Named turns come first, each shown by rows before and after it. Which turns, in which order, take the first row of each pair that follows to the second? Write the first one first, as in the answered first pair.
K107:
[  0  -4  12  14  -6 -14 -13 -21   7 -17   0 -25   0   6 -19  -7   3  -6
 -15  -4  20   5] -> [  7 -16   0   1  15  14  -2   6   7  -7   6 -19  20 -22  -8  -6 -22  -2
 -14  14   6   6]
[-28  17  32  24  -9  17  -9  26 -16 -30 -18   4 -49  12  21 -13  22  -4
  34   5   6  -7] -> [-25  -3  18  37 -20  -7 -32 -30 -12 -42   3 -27 -25  12   4 -18  -4 -11
  12  -1  46  10]
[-32  -4 -16  15 -27 -11  -7 -47  32 -25   0   6  -8  21 -13   8  -2  -7
  -3 -38  23  24] -> [-20 -26 -39   4  -1  25   4 -21  34 -12  16  10  24 -18   2   9 -42  -2
  -3 -11  13  29]
K686:
[ 15 -15 -11  -8  -2   1  -3  20  -5  -8  30   2  13 -22 -10   5  -8  -4
 -10  37  -2  21] -> [ 18  -9  -8 -15  -9  -4   6  34  -8  -5  27   8   2  -8  -7   9  12  -5
 -11  33 -16   4]
[ 16  24  26  27  16  -8 -53  16 -25 -13   4 -21  34   0 -24 -12  -8   9
 -18  32  24  46] -> [ 24  32  30  11  14 -10 -41  49 -38  -7  -1 -12  22  16 -22  -6  17   9
 -19  36  -2  30]
[-19   8  16  15 -11 -18 -17 -39   1  -4  -7 -13 -10   7  -6 -16  10  -4
  -1 -25  28  17] -> [-16   7  13  15  10   0 -23 -23  -7  -5  -6 -17   9 -16  -5 -21 -13   1
  -5 -11  27  34]
[  4  28  27   2  -7 -32 -57 -27  -9 -16  12 -12  16  22 -13  -9 -10  -2
 -27 -19  24   2] -> [  6  30  27   1   7 -18 -61  -8 -19 -12  10 -16  29   6 -11 -13 -24   2
 -30  -8  19  10]
K27:
[  0   4   3  -7  -3  34   8  11  13  -6  -6  26  -2 -21   6 -14  -8  -6
  -1 -11  -4  32] -> [ -3  15  16   2 -18   7  -6 -11   9 -13 -13  16 -15   3  -6 -16  12  -9
  -8 -25   8  31]
[-18  13  11 -22  -5  17 -11  22  11  14   1  30 -28  -1  22  21   2   4
  24  35 -35  29] -> [-21  27  26 -15 -21  -8 -23   1   3   4  -1  16 -44  24   6  20  24   3
  16  22 -23  25]
[-10  28  14  10  21  -2 -11  16 -42 -16 -24  -3 -38 -23  17 -22  13  12
  -4   9  -8  18] -> [  7  13   8  -2   2 -40  -8  -1 -44 -16  -9 -19 -36   7  -7  -8  32  -2
 -31   5  -7  -5]
K482:
[ 16 -11 -10   0  -7  -9  24  -5   1   0   6   0  -5  16   0  11  -2   1
 -16   2  -4  -9] -> [  9  -5  -5  13 -13 -16  13 -20   7  -4   0  -3  -9  17   0   5  -5   1
 -10  -9   7   0]
[-11  31  10  -4   4  10 -12  25  -1  -4  -3  21 -24  -6  -2  -7  -3  10
  12 -31   2   7] -> [  3  25   3 -21  11   7  -3  44 -11   0   6  19 -10  -1  -8   3   1   4
  -4 -17 -10  -6]
[-17  41  24 -17   0   2 -20  11  16 -13 -40  16 -31  15  -3 -10  26  -8
  22 -42   9  11] -> [ -1  27  11 -42  12  19   4  53  12   4 -33  28 -18   4   4   1  24 -11
  19 -20 -19  -5]
[  8  -3 -11   1 -23   1   6   2  34  -2  -9  19  -4  15  -6   7  10   4
   6 -18  -2  -1] -> [ 17  -8 -16  -6 -18   2  12  11  30   1  -5  21   3  16  -8  11  12   5
  -1 -13  -9  -8]
K417:
[ -4  -8  -6 -13   4  10  11 -15  27 -18 -12  24 -24  -2  13  11  -5   3
  31  19   2  -6] -> [ -2   3  -3 -14  23  24   4   8  10 -17 -17  16 -12 -19  11   2 -13   7
  28  34   0   4]
[ -7 -16   2  -5 -15   8  36  -4  26   9   4  19 -14 -14  10  19   1  -7
  17   7   1 -17] -> [ -6  11  14  -6  14  26  15  29  -8   8  -7   9  -1 -33   6   6  -3   3
   8  28   0   0]
[ 11  10 -11 -21   0  13   3  22  11   4   4  -9  -3 -12  -4  -5  -5  10
   4   7 -18  -4] -> [  6  22   0 -14 -12   4   2  15  12   1  -7  -7 -20   1  -7  -5  12  11
   9  -5 -15  -6]

(two turns a pair)
[-15 -21 -10  11 -13  15  14 -22  35  -2   1  28 -21  -7  20  -1 -19   0
  32 -18   2   1] -> [-14  26  25  23  -6  -9 -28 -18 -15 -19 -22  -4 -22   7 -10 -20  11   4
  10 -17  18  22]
K417 then K27
[  1  -2  -8  11 -17 -42 -25 -54  -7 -10  26 -28  12  23  -7  -8  -8  -9
 -23 -13  33  15] -> [-24   0  -6  24 -26 -19  -9 -55  24  -5   8   8 -26  20  25  -5  -4   0
  20 -36  26  14]
K482 then K27
[  0  12  24   7  23  18   3  35 -19   6 -13   4 -37   0   4 -22  20  22
   7  -2  -3  28] -> [ 11  -9   4  20  19   7 -12 -14 -13   0  11 -24  -3 -11 -10 -29 -19  18
 -13   2  30  43]
K107 then K107
[  3  -1  -5 -16   4  30   1  11   5   0  -8   8 -30  -2  -9 -23 -27   7
  -5   8 -27  -4] -> [  1 -16 -13 -12 -12  18   5 -13  20  -1  -3   7 -34   7 -10 -20 -29   1
  -4  -4 -17  -8]
K27 then K417
[ 16 -34 -33  -7  13  30   9  -5  31 -14  13  -2  20 -30  43  -2 -51  -3
  11  16  -9   0] -> [ 38   2   0 -32   1 -23   5  30 -18 -18   0 -16   0  32   5   8  31 -13
 -26  16 -34 -41]
K107 then K482
[ -4  16   5  -6  14  26 -35  18 -20   6  10  -9  10 -16   6  -5 -52  -1
 -25  -5  19  -3] -> [-19  26  19  11  -7   5 -40 -17  -9   0   1  -8 -18   0   6  -7 -35  -4
 -12 -33  35  -1]
K417 then K686
[ -1  17  15 -17  29  20  11  67 -26   5 -17  18  -6  -5   6   3  21  10
   6  15 -37  -6] -> [ -6 -11   3 -18  -7   2  42  26  17  10 -11  36 -29  19  16  18  28   0
  22 -10 -34 -30]
K417 then K27
[ 12 -17   9   2   8 -14 -29  -3 -20  -7  16 -28  31  -4 -12   5 -11 -18
 -37  20  20  -4] -> [-18  14  38  19  -6 -24 -32 -14 -16 -15 -13 -10 -17  18  -4  -1  22 -15
 -10  -8  22  -4]
K27 then K417
[ 16  -6   1  18  12 -16   7  -8  20   4  12  16 -37  29 -22  15  18 -11
  13  -3 -18  -9] -> [ 26 -11  -4  14  13 -24   2 -11  13   3  22   5 -19  31 -31  16  12 -13
  -3   5 -16 -10]
K27 then K482
[ 15   2  14  19   9 -21 -14 -15  -8  16  11 -33  11  -7   2  10 -12   3
 -16  11  11  -1] -> [  7  16  25   9  14 -10   2  22 -14  23  -9 -12 -14  -2  16  15  15   6
   0  14 -17 -13]
K107 then K107
[ -5  10  17   3  33 -26   4  -9  -7  18 -19  -3 -20  15   2 -33  -8   9
  14   6   8   3] -> [  2 -17  -2  -5  29 -23  28 -15  15  25  -4   5 -13  12  13 -25 -23   4
  17   9   2  -8]
K417 then K107
[-17 -12  -8 -15  -8   4  33  16   7   4  -1  29 -15  -8  25   6  -4   3
   4   8  -3 -10] -> [-24  -9  -3   6 -19 -13  14 -29  15  -8   0  10 -18  -6  17  -1 -10   2
   3  -9  28   6]
K107 then K686
[ 10 -30  -4 -22  -1 -17   5  38  11  13   2  11  -1  15 -16   7   6   1
 -10  20  -2 -15] -> [  1 -39  -9  -5 -15 -31  -3  -3  31   7   8   5  -5  15 -18   3  -7  -1
  -7   3  23  -5]
K686 then K686
[ 30 -16 -19 -29  -9  -5  37  23  -2  13  10   8 -10  17  -3  20  30  -7
   2  18 -38 -43] -> [ -6  14   1  -6   4  24  26  32   4  10 -18  29 -40  -1  21   5  31   9
  41   6 -36 -16]
K27 then K417
[ 13 -24 -10  -3 -14   1  13  -6  26   1  21   4  -4   0  13  12  -5 -14
   0   0   4 -20] -> [ 13   5   5  -5  14  11 -17  25 -17  -5  10 -15  13 -13  -1  -5  -5  -6
 -17  20   4   4]
K482 then K417
[  9   9   2   3 -15 -25 -26 -27 -24   4   6 -26  19  -3 -24  -5   8  -5
 -26  15  29   8] -> [  6   3   4   0 -29 -35 -11 -37 -12   3   6 -19   3  12 -20   3  21  -8
 -19   4  28  -2]
K686 then K417
[-12  13  17  19   3   5 -16  -8  -6 -10 -18 -22 -26  -1 -28  -6  22  -8
   8  18  35  32] -> [-15   3  12   4  10  31  14  26  10   4 -24   8 -38 -13  -7   5  24  -6
  31  24   3  16]
K482 then K686
[ 38  -3  -5 -31 -12 -33  27  41  -9   0  14  -4  21  44 -15  19  28  -6
 -32  16 -25 -46] -> [ 30   0  -2 -17 -33 -53  20   4   3  -7  13 -10  10  60 -20  20  32  -8
 -28  -5  -6 -42]
K417 then K686
[  6 -43 -15  -7 -10 -10  22 -14  20   6  15   5  12  -2  -1   5 -11  -3
  -7   7  -3 -19] -> [-19 -19   3  14   8  22   9  -6  19   3  -4  15   4 -27  15 -12 -27   9
  16   4   5  11]
K686 then K27
[-25  -7  17  17  37  43 -50  10  18 -14 -14 -19  56 -49  46 -30 -62  14
  32  28   7  42] -> [-33  57  71  12  15  -7 -66  34 -26 -25 -54 -19  -6  21  21 -29  37  13
  28   4 -10  14]
K686 then K27
[-14 -21 -12  -9  -4  23   3 -12  37  11  32  21  -4 -28  30  15 -32 -10
  25   1   9   2] -> [  2 -10  -3  -7 -16 -28 -28 -44   8  -4  42 -22   9   3  -9  11 -13 -18
 -19  -2  33   2]
K482 then K482
[-12  12  14  14  -6  -6 -12   3   3  -6 -21   9 -34   8  13   0  13  -2
   6 -12   5  14] -> [  8  -8  -2   2 -17 -29  -7 -15   4  -7   0  -8 -14  22  -4  11  15 -11
 -19  -7   7  -3]
K686 then K27
[ 20  -8  -9 -16  14  17  12  25 -14   6   9  -3  20 -15  -1  -1 -16   3
  -8  27 -21  -3] -> [ 21  -7  -7  -6   8  -1  -5  -2 -18  -3  13 -22  33 -11 -15  -2 -18  -1
 -21  22   2   6]
K482 then K27
[ -7  28  19  23  30  50  15 -19  12   5  -4 -26  11 -31  13   0 -39  -2
  49 -15  29  36] -> [  3  41  27  25  25  19  -7 -30 -14  -6  -1 -57  22 -14 -13  -5 -25  -4
  18 -16  45  38]
K27 then K686
[  3   2   5 -11  -2  -3  23  17   3  -7 -14   3 -19  22  -6   8  13   3
   5  -1 -13 -21] -> [ 12 -20 -12  -5   0  -5  13 -11   7 -10  10 -17  17   3 -15   6 -23  -3
 -12   8   8  -5]
K107 then K107
[  9   2  -7   5  -1 -15 -27 -14   4 -44 -25 -18   9 -11  -7   8  -9 -14
  11   0   2  23] -> [ 15   1 -10  -3  -3 -22 -24  -9  -2 -42 -19 -24  14  -5 -13   9  -6 -19
   3   5  -5  15]
K27 then K417
[  0  20   8  -4   2  -8   3  28 -24  -1   1  -4 -21  21 -14   2  16   8
  -4   1  -8 -13] -> [ 12 -11 -16 -12  -5 -11  23  13  -5   4  22  -3  -6  17 -10  15  -2   1
 -10   5 -12 -24]
K686 then K27
[  3 -24  -2  -9  13  -6   4  -1   4   9   7  -9  25  -4   1  -5 -29  14
   0  -5   2  -2] -> [  8 -16   2 -19  10  -9  15  20  -3  12   2  -3  14   7  -1   0  -9  10
   0  -4 -14 -19]
K686 then K686
[ -9  -7   8  -8 -19  -8  23   0 -14   9   9  12 -21  37  -5  17  44  -3
   2  -8 -18 -30] -> [-27 -23  -7  22 -23   9  17 -49  19   4  16  15 -13  12  11  10  -1   1
  25 -19  13  -3]
K107 then K482
[ -9 -18 -10 -12 -19  -8  43  -1  35   5  -6  31 -19  22  16  27  17 -10
  22 -19 -27 -37] -> [  4  -5  -3 -29   6   4  40  47   3  10 -11  25  -6  13   8  23  22  -6
  10   4 -48 -34]
K417 then K686
[ 26 -18  17  11 -28 -12   0   0 -19 -13  13  11  11  10 -33  14  11 -25
  19   2 -17 -18] -> [  5  -1  27  24  -9  20  -7  13 -14  -9  -2  27   4 -19 -12   2  -5 -14
  44   2 -18   6]
K27 then K27
[  1 -21 -18  -7 -21  16  28 -20  63 -15  14   9   4  14 -10  32  -5  -3
  20   8  -6 -25] -> [-20  -4  -8  21  -9  37   4 -28  60 -22  -1  10  -1  -9   2  14 -23   8
  37   2  14  10]
K686 then K27
[  2  16  -3 -15   4   7  -1  22  -9  -1 -16   1  -5  -3   6  -1   7  12
   9  10 -16  -2] -> [  2   6 -10   0 -16 -19 -10 -23   0 -10  -5 -13  -4  13  -4  -1   8   4
  -2  -3   7   0]
K686 then K107
[-13 -34 -49 -17  -5  -3   0 -24  48   9  52 -35  19  -4  -3  10 -45  22
 -13  -1  46  -5] -> [-20  53  13 -24  29   2 -38  62 -34   6   5 -42  -8   7 -18 -11  13  40
 -18  14  17  12]
K417 then K686
[ 24  -4 -19   2  21  -9  -3  11 -13   4  -6  -3  -6  -4  11  15  -7  -3
   2 -11 -16  17] -> [ 18   4 -11  10  16 -14 -15   0 -15   0 -13  -3 -15   1  11  11  -3  -3
   5 -21  -9  22]
K27 then K107
[ 10  -7   5  -3  15  14  15  39 -28  13  -1 -20   9   1   1  13   7  -2
 -26  26 -14   7] -> [ -7  14  24  14   7   0  -2  19 -34   5 -15 -25 -12  18  -4   5  24   1
 -20   8   0  19]
K27 then K27
[-17 -12 -25  24 -19  -7  30 -45  31  13  13  49 -28  26  22 -10 -17 -17
  -5 -22   0   0] -> [-22  -8 -25  31  -8   6  24 -41  32  14  10  49 -22  10  27 -18 -31 -12
  -4 -16   8  17]
K107 then K27
[ -2   7   7   4 -10 -13 -15 -14 -18  -7  -6 -11 -10   9 -21  -2  11   2
 -15   3  15   9] -> [-15  -9  -6   7  -4  18   8  -8  14   3  -7  16 -15 -15   7  -1 -14   7
  16   1   7  11]
K482 then K417
[ -7  14  18  16 -25 -31 -16 -28  17  -8  -9 -12 -18   8  -3   1  11  11
  11 -21  18  12] -> [ 21 -25 -14  -5 -18 -27   1 -26  23   4  21 -23  24  -8  -7  11 -19   4
 -16   1  12   1]
K27 then K686
[ 11 -53 -27 -18 -23  -4  39   1  31   7  27  35  -3  -6   4  25  12  -2
   9  13  -9 -22] -> [  3  11   9  -4  27  23 -17  54 -39  -2  -3  11  13 -36 -11  -9   9  16
  -4  37  -1  31]
K686 then K417
[-16   7  19   6 -35  10 -27 -22 -10  -7  -6  -4  -6 -11  14 -19 -18   6
  13   2  12  18] -> [  7 -14   1 -14 -34  -1 -21 -17 -15  -2  15 -20  19  -7  -1  -9 -25   0
 -15  20   7   2]
K27 then K417
[  6  14   5 -19 -11  -1  -7   5   5   5 -20  16 -38 -16  -1 -17  24 -16
  16   3   5  19] -> [ 17  -7 -16 -14  -4   6 -12 -14  12   5  -1  -1  -3 -36  -2 -20 -15 -17
   2  17  18  32]
K107 then K107
[  6   4   5 -13   6  13  -3  30 -22  -6   0  -9  15 -29  14  -8  -5   0
 -10  22 -28   0] -> [  1  19  22  -2 -19 -27 -15  -8 -17 -17  -7 -17 -11  10  -2  -8  26  -8
 -12  -3 -11  -8]
K686 then K482
[-10   3   1  12  -9 -17 -11 -23  -2  -4  -7  -7 -11   2  -4  -1  -2  -5
  10 -12  15  12] -> [  7 -15 -16   2  -1 -12  -1 -15   0   1  12 -14  16  -5  -7   5 -16  -6
  -5   5   9   3]
K27 then K686
[-24  -6  -5 -28  29  -5  21  25   6   1  14  10 -24 -11  30  18  -4 -11
 -11  13 -13  10] -> [-28 -13  -7 -18   9 -23  22  -8  21  -5  18   9 -37   5  30  22   1 -15
  -9  -3   0   5]
K686 then K686
[-17   1   4  32  22   0 -51 -34  -1 -22  -4   9  22 -54   1  -6 -48  32
  -2 -16  56  60] -> [ 27  -2  -1 -28  50   7 -24  63 -50  -1   5   8  47 -47 -11  13 -17  28
 -40  34  -2  15]
K107 then K482
[ 22 -37 -21  -2   6   4  17  10  25   8   6  10   9 -15   1   9 -16   4
   2  15 -12   6] -> [ 16 -15  -1  -7  11   9  16  42  10   8 -11  19  -8  -8   4   4  10   9
   9  15 -25  -1]
K107 then K417
[-13  16  16  26  -9  -9 -22 -35  -1 -19  -8  -1 -21   8   7 -19  -2   4
   9 -15  27  18] -> [ -7  -2   1  -4   2  23  22  19  15   1  -8  34 -27  -4  33   0   0   5
  27   0 -18 -13]
K482 then K686
[ 10 -19 -11  -5   1 -12   0  -2   1   0  16 -14  18  -6  -7   7  -4 -10
 -19   6   5  -5] -> [  3   1   5 -12  -3 -11   8  16  -4   3  -3   3  -9  11  -4   6  27  -9
  -3  -4 -14 -18]
K107 then K107
[ 14 -47 -20 -12  -4 -17  45   4  15  15  18  14  15   3 -10  25   0 -35
  -6 -14  -5 -12] -> [  6 -47 -24  -2  10   6  39   2  20  15  17  18  26 -21  -1  12 -24 -29
   3 -10   7  10]
K482 then K27
[ 41   5   7 -20  -6 -13  20   9 -32   6   0 -18   8  51 -24   4  24   7
 -31   1 -27 -21] -> [ 39 -15  -9 -12 -24 -21  26 -30  -8   4  15 -19  11  51 -22   8   9   0
 -28 -10  -8 -23]
K417 then K686
[  9  27  -1   7  12 -19 -36 -50 -64 -25   4 -44  48  -7 -14 -46 -10  -2
  -2  -9  57  70] -> [-18   1 -19  25   6  17  -6 -70  -5 -13   3  -3  25 -35  31 -41 -41   3
  49 -25  57  77]
K27 then K482
[ -9   2  -6  28  42   8  -2 -12   9   2 -17  -2  10  -2  21  20 -46  -1
  40  -6   7  26] -> [  5 -16 -18  23  33 -11  -3 -34  11   0   1 -17  26   8  10  23 -47  -8
  20  -4  16  17]
K27 then K417
[ -3  -3  22   3 -20   9  22  17   5  -1 -26  24 -40  14   9  -1  43   7
  28 -14 -28 -16] -> [ 13 -44 -14   5   6  41  17   4  12   5   6  11  25 -41  15  -5 -32   7
  13  16  -9  12]
K686 then K417
[ 10 -15 -13 -16  -9 -11  35  11  11  10 -10  11 -13  15   2  12  20 -10
   4   4 -15 -46] -> [  9 -29 -27 -10   2  10  33  11  21  13   0  15   6 -12  16   9 -12  -7
   8  13 -10 -29]
K107 then K27
[-16 -25  -9 -26  -5  24 -13  10   8  16 -18  17  -6 -20   2   2 -17 -16
  25  -4 -18 -10] -> [-19 -25  -8 -25 -15  15  -9   0  14  14 -16  19 -16  -9   3   7  -8 -20
  30 -13 -17 -16]
K686 then K686
[-23  -7 -42  24   4  26  -1 -63  42  -8   0  36 -11 -12  -8  13 -10  26
  15  27  17  -7] -> [ 12 -11 -48  -8  29  25  -5 -15  -2  -3  16  12  28 -14 -30  17  -9  23
 -28  68  -2 -19]
K686 then K482
[  8 -18  -4 -16 -21 -23  28 -29  -3   4  25 -24  11  34  -5   7  19 -25
 -21  -3  -1 -31] -> [-22 -26  -7  15 -14   7  22 -53  28   2  18  -4   4   2  22  -5 -21 -16
  14 -16  19   2]
K686 then K482
[  0  -4  -7  -2 -11   3  27   5  10   5  -7  14 -14  -2  15   3   6   3
  21  -5  -4 -13] -> [  1   2  -9   3  11  19   9  16  -5   5  -6   6   9 -25  14  -7 -13  10
  11   7  -1   6]
K686 then K417
[  4  22  14  13   6  -6 -25 -11 -21  11 -10  -1  -5   2  -7  -2  -6   0
  -6   4  12   1] -> [ 10  12   7   1  14   9  -9  18 -20  19  -5   9   2  -9   2   3 -11   1
  -5  18 -10  -8]
K482 then K482
[ 10  11   4  -3  10  -4  -5   7  -9  -6  -4 -10   0  -3  -7   4  12   3
   5   1  -6   4] -> [  9  -8  -6   1  -1  -4   6 -15  16  -5   3  -5  -1  -3   0  10   2  -1
  15  -7  -2  -2]
K482 then K417
[ 11 -11  34 -19  27  10 -42  -9 -21   8  14 -13  26 -10 -19   2  19  25
   2  58   2  51] -> [ 11 -28  34 -29 -16 -26  -6 -34  16  10  15   7 -16  40 -17  25  62  10
  17  28 -14   4]
K686 then K417
[-16   9  18  -1  -7 -11   1  13  -7   8  -7  18 -27  10   7  -3  15   1
  22 -20 -19 -11] -> [  1 -15   0  -1 -20 -37  -3 -21  -2   2  17  -8   3  18 -14   0   2  -8
  -4 -18   0 -13]
K27 then K107
[-11  30   8  30  17  30 -20  15 -12   0 -13  -6  10 -27   0 -21 -22  19
  14   1  16  40] -> [  9  25   8 -12   9  16  13  65 -25  11 -12   7  -3   3  -7  -1  24  11
   3  11 -30 -10]
K482 then K686
